Here is a table of points, one per row:
[  9 -21 -82  14 -17  12 -24 -22  43  31   6 -32 -28   0  25  46  27  41
  30 -50 -14 -62   3  22 -20 -53  -9 -48 -13 -14  19  34   4 -15 -20 -24
 -60  -9   4  -6 -63  18  72  25  -9  27 -13  14]
[-44  16  20  47  68 -22 -12  27 -19  10 -11   4 -37  58  12  61 -52  49
  19 -54 -10   5  13   2  13  -7 -30  24  24 -19 -12 -52  29   3  54 -35
  -2  45 -12 -20  49  31  55  30 -39  26  11  33]
[ 22 -14  22  11  -4  31  88  50   1  15  17 -69 -26 -67   4 -25   3   4
   5 -18 -45  -6   3   3  16  -9 -41  15  -3 -44  46 -68  -5  23  29 -17
  10 -11  13  42 -37   6  42 -29  29   6   0  17]
[  9  65 -62  -3   4 -15 -25  -9  29  54  88  43 -26 -33  23   6 -10  20
  -4  27  -6  24   0  13   4  31 -34  17  16 -60  46  13  35  25  -6 -20
 -48  -6  21  11  35  -1   4 -12  -8  54  38  43]
[-37 -33 -31  14  24  48  36  33  -9  12  52 -42  37  54  47   9 -16  33
 -17 -31  37 -21  39 -18 -55  14 -45  45  24 -40  49 -15   7  49   9  13
   1 -31  42  23 -42  -6 -12 -46   1  45 -23  -9]
[  9   2 -20  72  48 -30  28 -20   0  40   8 -26  33  10 -46 -26  50   1
  40  20 -31 -53  41 -66  -7 -11  32 -16  30  21  -9  -9  46  50  21  13
  -1 -12  10 -34 -23  23  20 -41  19  73  34 -23]
[ 17  15 -57  50  28 -34  32  41  57   0  -9  -8   6  11 -68 -13   9   1
  69 -43  33  -8 -31 -16 -22 -65 -50  27 -44 -57  -8  25   7  34 -22 -20
 -34  -4   1  46  30  13 -33  16  41  38 -20  -5]
[-25 -34 -25  10   8  -7  20 -18 -37 -11 -22  37   6  -6  41 -12  -6 -38
  46  -7 -41 -70  -7  53   4  43 -63  15 -49 -22  -7 -58  -1  33   8 -34
 -39 -51 -13 -14  -7  21 -18 -67  17  69 -41 -14]
[-60  25   9  62  -5  39 -27  -3 -29  97  12 -18  28 -28  24  31 -29 -16
  74  20   2  18  -6 -43 -18 -62 -19 -42 -14 -38   2 -31 -52  41  -7 -27
   5 -14  10 -21   2 -43  -4 -41  -2  14   8 -34]
[-10  14   3 -16 -50  21  19  26  44 -70  53 -39 -35   3  -5  18 -36   0
 -14  19  13 -13 -17 -19  34  -4   6   4 -87  17 -37  -1  14   3  14   8
  -3   3  67 -38  25   5 -19 -24 -60  43  44 -60]
[  1  39  16  19  37  30  28 -31  -1  57  29  -7 -52  43  -5  21  33  38
 -11   8  -9 -46  10  44  -5  29 -14 -24 -44 -25  18 -17 -10  62  24 -39
 -21 -12 -21  62 -34 -24 -41  51   5   7  56 -36]
[-54 -27 -46  73  -9  -6  10  40  23  10  10 -10 -27 -31  47  -9  24  -1
 -16 -37  40  26  -4  19 -44  -7  59 -16 -24   7  25 -58  43  70  11  45
  -7 -28 -50 -14   6  45 -42  21  31   7  23   5]
[ 17  27 -19   3 -12 -15 -45 -36  -1 -16  51 -34 -45  19  27 -11  14   3
  96 -40  -5 -56  -5  -1  12 -61  34  53  23 -34  64  -9   5  21   8 -15
  52 -42 -22  16  26 -49 -33 -29 -30 -17   9   1]
[ 22 -26  12  -9  28  40 -70  12  -7  26  11 -68 -12 -24  12 -20 -51  32
  22  32  24 -51   7 -11  11   6 -31  35  -3   2 -10 -48  58  59  -8  39
 -87  -1 -30  24  13 -36   8   9  14   9 -15  24]
[-36  14  33  27 -34  18  20  19   9 -21  22  63  27 -15  48  -4  38  54
  40 -10   1 -29  25 -16   7 -15 -41 -10  -3   7 -30  54 -24  19  -8  31
 -17  55 -86  69  18 -14  20 -65  -6  12  27  33]
[ 17  25  -5 -32 -15  26   1 -28  12  15 -21  -6  22  14  32 -46 -13  20
  41  11  20  56  18 -42 -23 -31 -62 -37 -27  56  70 -38   8   9  17 -12
  45  16 -25  23 -16  66 -36  37 -37  72 -41 -10]
[  7 -61  38 -50  16 -14  58   4 -16   0  48   0  12  12   1  29 -16  -3
  44  42  99  -5   5  17  17 -38  12 -30  13 -57  25 -31  -6  35 -40 -53
  -5 -21 -60 -39   5  -2   5  16  26  55  35  -5]
[ 51 -26 -18 -10  18  -3  19   6  31   5 -10 -12  12  33  36  18 -62 -14
   5 -26 -37  38  39 -31 -46 -25  28 -24 -45 -50 -36 -10  13   0  36   3
 -14 -89 -39  88  -1 -42  -1 -25  -9  46  36  22]
[ 12 -27 -16  26  37  10  28  15   8   1  21   1  30 -37  48   5  -3 -66
  17  12 -46 -36  34   4 -39 -46 -18  48 -14  -7  11 -38 -37  36 -19  19
 -27  31   3 -15  -2 -47 -24  74 -41  75  40  43]
[ 38 -58  -7  10 -37  -6   9 -18 -24  36 -52  48 -34  38  38 -18 -44  14
 -19  -3 -39  -2 -81 -38  27 -32  -2  29  38 -34  32  14 -11  30 -16  42
 -17  26  42   2  12 -16 -10   4  58  36  34 -21]
[-34 -12  -9  39  17 -15  32   0 -39 -21 -14  -7   0 -71  47  34 -17  26
  28  17  14  17  62 -13  64 -34 -13  32  15  18  -5  38  36  25  19 -21
 -17 -66  66  35  -9 -40 -29  57  22  24 -29  38]
[ -2 -35  19  -2  -4  28 -26  10  52  -7 -37 -15   0  -2  -8   1  58  -6
 -51   2 -21 -28  28  14 -29  -6  -3 -31  19 -46   1 -16   9  34 -18 -44
  40  -9  18  19  79 -48 -12  -2   1  58 -83  28]
[ 31  22 -16   5  44  22  40   7 -36   4 -14  24  20   9  30  19  20   4
  11  39  -4 -12  32  15  -8 -31 -12  13 -49 -85   2 -34  70  26 -37  89
  14  -1  21 -18  -6  -7  23   9 -25 -18 -38  19]
[ 23  12 -38  22  -3  60  50  18 -30  57   7 -10  15  -7 -19  -2  32  -3
   3 -47   9  49  -6  12   8  17  52  62  34   4 -50  26 -11  -7  19 -26
 -51  -4 -44 -30  -3  -6  -9   5 -55  31 -63 -45]
[ -8 -22 -12  -1  15 -11   6 -34 -21   2 -16   2  39 -23 -20  -9 -24  75
  15   9  13 -39 -27 -42 -40  63  37  43 -35  -3   5 -35 -60  15 -58 -33
   7 -41  41  19  14  34  14  21 -32 -25  26  79]
[-17 -34 -16  26  14 -11  13 -10 -30  20  80   1  14   7  10 -16 -25 -71
  -3 -18  -3 -18  -3   3 -38 -22 -14 -13  21  41 -46 -17  54  46 -32 -47
  36  22  11  66  -7  43  18  28  23 -46 -10 -26]
[-16 -10  12  27  62  -2   6  15  42  14   8   0  56   6 -18 -39 -52 -33
  13  17   0 -12   1  68   9   2 -21 -67  31  18  62  50 -16 -14  53  32
 -11 -36   7 -41   8 -13 -18 -29  -4 -54   1  22]
[ -8 -11 -13  25  22  43 -46  32  11  17   3 -22  15  55  13 -36  24 -11
  56   0 -15  17  70   4  30  -3  -4   2  -2 -18 -39 -58 -33 -46 -43 -24
 -28  18  46 -13 -38 -12 -47 -14  65  11  35  35]
[-15  23 -32 -45  20 -12  12  36 -27 -55 -13 -53 -67   6  21  14  31 -21
  19  25 -47  20  23 -56 -59  11 -36 -11  58 -19  -6   6 -45  48 -37   7
 -48 -14 -10  -2 -10   0 -27  -3  20 -23 -18 -12]
[-29   9 -31  58  -3 -19  42  14  27   3  31 -45  16  51  27  -4  14 -22
  -9  40   7 -51 -40 -49  35 -11 -22 -10  41 -40   0 -65  -9 -28  -1  14
 -32 -30 -15  56  -7 -16 -15  17 -26  29 -68  38]
[ 58  25  27  69 -12  51  45  33  12  20  27   5 -53  27  29  -7 -63   2
   6  12 -11 -50  58 -12 -25 -35 -12  19 -11  -9   5   4 -18  37 -38 -14
 -21 -72 -10 -10  11  57 -21   6  40  33 -28  25]
[-10  46   4   2 -34 -20  46 -25  26  -1 -35 -36  48  -6  47 -28 -43  17
 -14  -2 -24 -34  14  32 -21 -75 -34  32  39 -68 -50 -25  35  45 -18 -34
 -37 -15   6 -11   2  27 -49  10  -5   1  40  -1]
[-47   3  40 -23 -33 -38  22 -22  88  25  10  19   5  33  14   6  12 -45
  32 -16 -23  -7  39 -42 -12 -10 -12  50 -31 -20  24 -51   7  34  10  -6
 -67 -15  15 -16 -11 -32  30  15  36 -23 -49  -2]
[ 70   6 -18  53 -14 -19 -23  26  26 -46  15  37   5  19  31 -13  38  21
  44  71  39  14 -28  23 -49 -35 -30  21  18  -2 -28 -44 -46  66  74 -38
 -22 -32  27  -5 -24 -27  59   5  -2   5  -4  -6]
[ -8  -3  20  37  22  21 -14 -44   0 -34  12 -27  -3 -12   0   8 -20 -39
  54  24  11  -9  39  30  -4  -9  52  -5  25 -76  22  -7 -18  19  12   6
 -77  38  34  96   6  91   0  -2 -25  31   6 -37]
[-35  13   3  34  -9 -38 -28  36   5   6 -35  35 -39 -21 -44   1 -40 -32
 -30  24  34 -35  36  -2 -35 -16 -23  51  11 -41  13  -3  12 -30 -30 -20
  34 -21 -36  32 -90  -8  -7   3   2  47  24 -54]
These points spread out most along one direction. Take the direction at right angles to it along which they spread out most. Go by this last direction. How far along it is each point below, from 0 to 99? The average is 50, and the first point in the table lies past the average. One standard deviation of the points above along it is 16.
[ 51 -26 -18 -10  18  -3  19   6  31   5 -10 -12  12  33  36  18 -62 -14
   5 -26 -37  38  39 -31 -46 -25  28 -24 -45 -50 -36 -10  13   0  36   3
 -14 -89 -39  88  -1 -42  -1 -25  -9  46  36  22] : 54
[-44  16  20  47  68 -22 -12  27 -19  10 -11   4 -37  58  12  61 -52  49
  19 -54 -10   5  13   2  13  -7 -30  24  24 -19 -12 -52  29   3  54 -35
  -2  45 -12 -20  49  31  55  30 -39  26  11  33] : 69
[  9 -21 -82  14 -17  12 -24 -22  43  31   6 -32 -28   0  25  46  27  41
  30 -50 -14 -62   3  22 -20 -53  -9 -48 -13 -14  19  34   4 -15 -20 -24
 -60  -9   4  -6 -63  18  72  25  -9  27 -13  14] : 60
[ -2 -35  19  -2  -4  28 -26  10  52  -7 -37 -15   0  -2  -8   1  58  -6
 -51   2 -21 -28  28  14 -29  -6  -3 -31  19 -46   1 -16   9  34 -18 -44
  40  -9  18  19  79 -48 -12  -2   1  58 -83  28] : 47
[ 23  12 -38  22  -3  60  50  18 -30  57   7 -10  15  -7 -19  -2  32  -3
   3 -47   9  49  -6  12   8  17  52  62  34   4 -50  26 -11  -7  19 -26
 -51  -4 -44 -30  -3  -6  -9   5 -55  31 -63 -45] : 34
[ 22 -14  22  11  -4  31  88  50   1  15  17 -69 -26 -67   4 -25   3   4
   5 -18 -45  -6   3   3  16  -9 -41  15  -3 -44  46 -68  -5  23  29 -17
  10 -11  13  42 -37   6  42 -29  29   6   0  17] : 39
[ 22 -26  12  -9  28  40 -70  12  -7  26  11 -68 -12 -24  12 -20 -51  32
  22  32  24 -51   7 -11  11   6 -31  35  -3   2 -10 -48  58  59  -8  39
 -87  -1 -30  24  13 -36   8   9  14   9 -15  24] : 69
[ 17  25  -5 -32 -15  26   1 -28  12  15 -21  -6  22  14  32 -46 -13  20
  41  11  20  56  18 -42 -23 -31 -62 -37 -27  56  70 -38   8   9  17 -12
  45  16 -25  23 -16  66 -36  37 -37  72 -41 -10] : 32
[ 38 -58  -7  10 -37  -6   9 -18 -24  36 -52  48 -34  38  38 -18 -44  14
 -19  -3 -39  -2 -81 -38  27 -32  -2  29  38 -34  32  14 -11  30 -16  42
 -17  26  42   2  12 -16 -10   4  58  36  34 -21] : 74
[-36  14  33  27 -34  18  20  19   9 -21  22  63  27 -15  48  -4  38  54
  40 -10   1 -29  25 -16   7 -15 -41 -10  -3   7 -30  54 -24  19  -8  31
 -17  55 -86  69  18 -14  20 -65  -6  12  27  33] : 67
[-17 -34 -16  26  14 -11  13 -10 -30  20  80   1  14   7  10 -16 -25 -71
  -3 -18  -3 -18  -3   3 -38 -22 -14 -13  21  41 -46 -17  54  46 -32 -47
  36  22  11  66  -7  43  18  28  23 -46 -10 -26] : 19
[-60  25   9  62  -5  39 -27  -3 -29  97  12 -18  28 -28  24  31 -29 -16
  74  20   2  18  -6 -43 -18 -62 -19 -42 -14 -38   2 -31 -52  41  -7 -27
   5 -14  10 -21   2 -43  -4 -41  -2  14   8 -34] : 38
